In the rows, 128 means zero.
The rows below come in pairs that one turn or mirror swaps. Which row does each named row swap with?
The rows were stretched afterwards, more along some directions than others.
Zibe: [129 137 131 104 113  99 134 152 132 167 145  94 124 124 121 138 157 120
 118]
zesag: [133 120 134 136 127 111 129 143 110 153 119 101 123 146 136 141 128 104
 117]
befu: [181 110 128 137 113 136 118 136 135 177 176 100 157 118 136 168 134 104
 146]
gavu: [161 118 108 129  77 156 151 110 151 129 153 141 116  83 118 114 140 135
 130]
Laf: [162 130 137 131 130 154 127 117 131 154 160 128 158 125 122 129 115  92
 166]
lum: [154 118 139 150 112 127 123 122 115 133 105 112 113 132 146 146 136 122
 135]
Kiv: [155 103 123 136 119 146 134 119 111 169 159 122 147 125 120 137 124  84
 168]
sir: [175 122 117 137  97 106 151 140 153 155 195 101 163 103 162 144 147  83
 131]
savo: [176 109 121 128  82 153 153 117 151 123 165 144 117  67 120 118 146 136
 118]
loz: [131 118 126 135 127 111 135 137 112 160 123 101 124 149 136 140 132 104
 118]
pamu: [145 121 124 133 110 137 145 112 145 124 146 133 124  98 106 134 140 122
 116]
Mosit: [163 108 136 117 126 110 109 142 109 148 148  94 140 104 149 131 141  93
 140]
Velip: [176 107 139 112 119 136 115 135 113 138 156 117 127  78 131 119 147 111
 128]
lipo: [151  98 106 136 119 133 144 120 111 173 166 118 143 124 122 149 135  88
 157]
mozef: [136 137 114 113 140 131 102 153 101 181 143  86 131 139 116 148 144  91
 164]
reruz: [128 133 106 119 130 126 105 144  99 169 124  85 122 148 125 145 140  94
 162]
dupi: [170 113 110 123 131 148  99 126 106 150 135 101 105 128 121 153 126 122
 150]
lobeg: [131 138 100 124  98 129 121 122 128 150 114 105 115 127 124 132 126 126
 148]
mip: [150 107 144 154 116 102 125 136 112 139 118  96 138 135 167 138 114  89
 121]
revaf: [182 108 118 139 125 139 106 134 116 176 164  92 144 128 138 170 129 104
 151]
zinit: [135 119 130 149 123 108 136 138 114 148 125 100 125 147 148 137 126 102
 115]
Falam: [193 110 129 128 100 133 141 161 141 149 199 110 133  90 148 136 154  95
 125]
kag: [136 127 130 145 126 115 160 119 149 145 150 107 170 144 142 168 140  88
 125]
Nom: [176 110 113 120 158 162 132 144 125 138 177 108 132 124 121 152 149  96
 133]
Kuda: [167 143 138 124 122 130 138 116 146 159 159 122 135 122 117 144 138 123
 132]
zirun: [182 130 144 128 130 157 129 129 133 145 167 127 151 114 125 133 128  88
 164]
Zoso: [155 114 146 148 111 106 121 133 118 120 120  99 134 119 168 128 120  98
 121]
tadi: [139 135  97 123  88 141 128 115 137 137 127 121 110 111 125 119 130 131
 150]
gosa: [162 150 132 120 120 133 148 118 156 155 171 123 134 114 113 135 147 119
 133]
keso: [168 149 138 117 119 155 130 136 155 139 166 120 142 101 118 125 147 115
 130]
Zikug: [161 132 144 143 104 120 128 120 128 139 119 114 116 121 144 141 141 132
 124]
Buf: [171 119 129 120 113 137 140 131 140 153 201 122 136  93 110 147 152  82
 154]
rumam: [161 117 114 123 140 149  99 127 103 146 132  99 104 129 118 145 125 113
 153]
gavuv: [167 107 111 115 112 137 136 143 128 161 201 112 133  86 111 154 156  86
 151]
miba: [172  95 147 120 104 124 107 158 114 136 148  91 135  99 152 159 144  88
 147]
kubob: [158 155 121 115 119 156 133 137 149 133 153 120 120 100 113 123 158 127
 126]
Kivem: [178 116 130 138  88 104 151 150 153 150 191 102 155  98 166 139 151  87
 124]
Pimun: [153 107 142 157 119 107 126 136 116 128 125  96 139 134 169 137 118  90
 120]
Tuda: [193 111 122 120 111 144 142 160 141 152 200 114 134  95 135 144 157  94
 128]
gikam: [156 134  94 125 112 121 161 112 170 141 179 114 155 100 138 133 155 118
 107]
Zes: [148 116 142 130 112  84 117 147 115 162 145  81 151 122 165 143 134  79
 143]
barot: [191 112 127 139  91 118 155 146 155 145 195 111 152  92 164 140 149  86
 123]
sota: [142 109  81 126 116 132 154 112 132 181 175 118 149 121 112 147 147 107
 135]
duza: [175 127 118 144 115 132 153 119 164 113 169 115 149 100 158 134 141 105
 111]
kage: [183  99 132 115  97 152 132 128 128 130 162 138 116  67 120 115 152 126
 124]
lig: [169 103 139 117 118 116 112 137 105 137 142 100 134 100 150 127 142  96
 137]
mav: [175  99 114 119 114 139 134 140 123 156 196 118 133  90 111 153 159  81
 159]
sofo: [195 107 127 119 114 149 139 154 142 151 196 116 134  92 134 138 152 101
 123]
Kov: [146 129  72 120 110 125 163 112 153 167 185 115 146 103 122 139 162 118
 119]
zan: [145 125 128 135 119 140 154 115 137 117 148 135 116  99 111 134 146 112
 120]
gos: [142 121 121 135 120 143 130 110 130 119 138 124 109 111 109 138 130 112
 130]
Kota: [154 131  92 123 106 118 160 112 166 156 184 109 164 105 136 139 151 114
 110]

lobeg is swapped with zirun
pamu is swapped with mav
lum is swapped with befu
keso is swapped with reruz
miba is swapped with kag

